Turns, then the turns between two rows, first turn first; the first pair answered:
q157:
[ -1  -1  18  17 -19   6   6 -47 -11  19  24   6   0  -6 -19  12   5 -15
   4 -19  19  -2   0 -14   6   3   4 -23 -14  26   2  -5 -10 -27   0] => [  2   1  21  16 -26  -6  -8 -18   7   3  53   3  13 -27 -13   7 -12 -20
  12 -10  16   9   6   2  -2  10   8   5  -3  16   9   6 -14 -24  11]
[-11  -5   4   4  -5   1  -4   6   0   9  -5   6   9  -6  -1  -1  -6  -2
   2   7   7   3  -4   2 -15  12  15   2   6   5  -2   4  -2  -3   1] => [-10  -5   5   4  -2   4  -6  -7  -6  11 -14   5   5  -1  -2   1   1  -1
  -4   1   6   1  -4   0 -15   6  10  -5   1   7  -4   3   0  -5  -4]
[ -3  12   3  14  -5  -8  -6 -19  -9   8   2   0 -12  -6  -1   1   0  -5
   3  13   6  13  -8  -2  -4   5  -9   0  15  11   3  -8  -4 -19   9] => [  1  16  -1  13  -4  -8  -6 -23 -11   7   3   5 -14  -9  -2   3   1  -3
   1  10   3  10  -5   3  -1   7  -7  -1  12   7   7  -5   0 -14   6]
[ -1   4  -3   2   5  -2   0   8   1  10  14  13  10 -26   0   2 -13   2
 -15 -16 -21  -8  16 -19   0  14  13   6   2  -6   1  12 -18   6   8] => [ -8  -2  -6   8  -3  -4  11  13  10  15   8  22   1 -10   6 -13  -8   2
 -17 -11 -14   1  11 -20  -2  10  19   4   6   0 -23  -8 -12   4   6]
q988:
[  6  27  12  -8   5  -2  -7  -7  12  -4  33 -17   2 -11  -2  31 -11  -3
  12   7  -5  16 -15   9   7 -13   1  -4 -12  -8   4  17  -2 -12  -8] => [  8  22   5  -2   4  -3   2   6  24 -10  33 -11  -5  -4  -1  13 -11 -12
  10  11   2  24 -12  20  13 -20   7   3  -1  -2  -8   0   0  -4  -8]
[ 22  12 -10  -8  20   8  -4  -9 -12  -5  -4  -4   9 -11  -1   7   9  -1
   4 -13 -17   1   9  -1  13   5 -16   3  -6  -5  22  13 -13  21  -6] => [ 20  17  -4  -3  15   5 -12  -7  -7 -15  10  -1  19 -17  -3  13   4  -8
   6  -7 -15   0   8  12  12   8 -10   7  -8  -4  22  16 -14  19  -2]
[-20  -7   8   9  -8  11  16  10   7  -1 -22  12  16  15  -6 -24 -16  -6
  -1   6  21  16  -2   2 -11  -2  11  -3   5  -5 -17 -16  10   1  -9] => [-17  -4   9   3  -5  13  19   4  -7   6 -38   2  12  23  -6 -19  -6  10
  -3  -5  15  12  -1 -12  -9   3   8 -10   0  -3  -7  -9   7   3 -13]
[-30   2  12  13 -35  -9   2  11 -14  -6  33  -3  19  20  32  10  -9  17
  -5  -2 -14 -12  -5 -10  -4 -28  16  12  -6 -12 -19   2  -2 -35   2] => [-29  -1   9  12 -34  -9   8  17  -7  -8  28   4  12  26  32   3 -10  11
  -3   2 -14  -8  -6  -5  -5 -34  22  10   0 -13 -27  -9  -2 -32   3]
q956:
[  6  -7   3 -11  -4 -26 -10   6   3   4  -9  21   5  32  15 -14   8  15
  -2 -28   4   8  -7 -12 -21   1  13   5  -7 -14  31  21  -7 -12  34] => [  7  -7   9  -5  -3 -20 -11 -19  -1  14  -8  25  -6  40   7  -9  18   7
 -12 -30   9  13 -13 -10 -11  -9  11 -12 -12  -2  16  -1   1 -29  25]
[  9  24  15   4   3  -4  -1   4 -21   9   9   5   5 -23  -9  20   2   6
   2 -15 -23  -3  10   5  43 -14 -19   5   4  20  -2   1 -26   7 -17] => [ 10  23  15   6  -6 -13  -5  14  -9   5  14  10   2 -21  -4  12  -5   1
   3 -10 -21   8  11  18  45 -18 -14   8  17  20 -11  -4 -22   8 -13]
[ 39  -3 -37  25  48  12  25  23   4 -32 -17 -10 -11  -2  -2  -7  -7  21
   0 -10 -18 -15  10   2   4   7  -4 -21   2 -14  -1  16  -4  18  10] => [ 34   4 -28  34  36  15  28  -6  13 -20   2   6 -33  11  -4  -4  -3   2
  -9   1  -3   4   0  16  17  -9  -2 -42  11   2 -32 -20  14  -5   4]
[  9   7   5  -4   5  -6  -3  10  10  -9  13  -1  -2  -6   5   5  -1 -10
   3  -1 -11   5  -1   9  11  -9  -6   6   2  -3  -2  -1  -2  10   4] => [ 12   9   7  -4  12  -3   2  -1  -2  -6   0  -6   1  -8   1   9   7  -2
   2 -11 -10   3   2   3   7  -8  -9  -6  -7  -2   9   1  -4  13   1]
Then:
Each pair is 2 to 3 turns apart.
[  9  17  11   4  18   9   0 -40  -5   9 -14   0 -16   9 -13  11  20  -1
   2  -7 -17   7   2  -6  24 -19 -16 -17 -12   7  13  -8   1   1 -11] => [  0   7  -3   8  15  -2   9 -10  21   0 -13  12 -32  22  -3 -16  15 -14
   6   3  -7  22   4   5  19 -29  -2   0   9   4  -8 -29   6  16  -9]	q157, q988, q157
[  4  -1   0   4  -6   1 -12   6  14  -4  24   4   2 -18  -3  -5 -21 -25
   0   6   4  18  -3  23   3  -2   9  15   3  -2  -8  -2   1   0   2] => [  8  -4  -3   2   7  14 -10   1   0  -9   6  -6  14 -27 -12   4 -18 -14
   2  -2  -7   1   2  11   1   4  11  10 -18  -7  12  16  -8   6   0]	q956, q988
[-14  -5  10  16  -7  -3   9 -12  -7  15  -4   4 -11  29  -5 -16  10  19
  -2  -5   3   6  -5 -10 -14  -8   3   2  22  -4 -14 -17  -5  -5  -9] => [ -7  -7   8  13 -13 -15   1  11  12  -5  18   0   3  10  -1 -17  -1  14
  11  -1  -2   5   4   7 -15  -6   7  27  32 -18   1  -4 -15  10  -3]	q157, q157, q988
[ 37  20   1 -12  17   2 -14 -34 -14  -9   3   6 -20  -1   4  23  23  19
  -2 -15 -19  -2   0  -2  10   8 -16 -29   1   2  26   9 -10   8 -28] => [ 37  16  -4 -13  16 -10 -17  -1   3 -22  12   2 -11 -11   9  10  15  27
   7 -12 -25  -4  10  -5  -3  16 -13  -3  13 -13  39  19 -16  24 -19]	q956, q956
[ -8   3 -11   6  -4  -5   0 -25 -22  21  10  18   0  13  -8 -15   4  12
 -24  -5   2   6  -3 -26   3   6   7 -20  -6  18  -6  -5   5 -18  -2] => [-11   1  -9   7 -16 -20  -5  -8  -1  13  32  24  -5  11  -1 -21   0   5
 -21   5   5  14  -4 -16   6   4  11  -7  12  15 -17 -16   9 -15   2]	q956, q956, q956
[  6   5 -11   4  14  -1  13  17   3  -7  -4   4 -15  17  -3 -18  -7   0
   0  -5  -2  14   2  -5   3 -27  -5  -5   7   3   2  -5   7  32  13] => [ -1  14  -2   8   1  -6   2   2   2   1  18   8 -16  18  -2  -6  -9 -13
  -3  -2   4  22  -4   1  11 -27  -6 -10  12  11  -6 -14  11  10  13]	q956, q988, q956
[-17  17  43  -8 -20 -13  -9   5  11  -2  44   9   1  -2  21  11  -5 -11
  17   9  -1  12 -11  -7  10   7  -4  -4  16  -5   6 -24   6 -41  12] => [ -6   3  24 -13  11  -3   8  31  -7 -10 -10  -8  17  -3  20   6   8  24
  28  -7 -22 -17   7 -35  -8  19  -4   2  -5 -17  40  13 -16   4  10]	q988, q956
[ -5  19  -2  -8  -3  -7 -11  10  19 -23  29  -9  15 -19   1  -4 -31 -25
  -1  13 -10  10  -6   5   2   8   6  20   0 -18  41   8 -23   3   5] => [-18  20  -6   2 -13   4   3 -21  11   1  15   7 -17  22   1 -14 -11 -35
 -16  21   9  29 -22  -1  19 -14   5 -15  -1   2   2 -35  -2 -20  -8]	q956, q956, q157
[  5 -13   9   8   8   5  24 -20  13   3 -15   4   0  13  -4  -6  -2   1
   0   9  11   6  -4   9   3  -1   2  -8   6  21 -15 -22  11   6  -4] => [  5  -4  19  -1  -5 -11   2  -7  13  -8  15 -11  24 -14  -1  11 -19   6
   3   7   4  -3   2  13  -6  17   0  10  10   7  12  16  -5   3   8]	q988, q988, q157
[  8   9 -13  -2 -16 -11 -13 -12  -3 -24  -1  -5  10   6  -3   5   3  10
  -6 -19  -9 -14   7   3  24  12 -23  10 -10  -1  21  14 -25 -15   2] => [  5  12 -11   2 -16 -10  -9 -22  -6 -14   4  -1   5  12  -4  11   7   4
  -9 -18   0  -8   1  10  30   4 -30   2  -8   6  12   2 -21 -23  -3]	q956, q956, q956
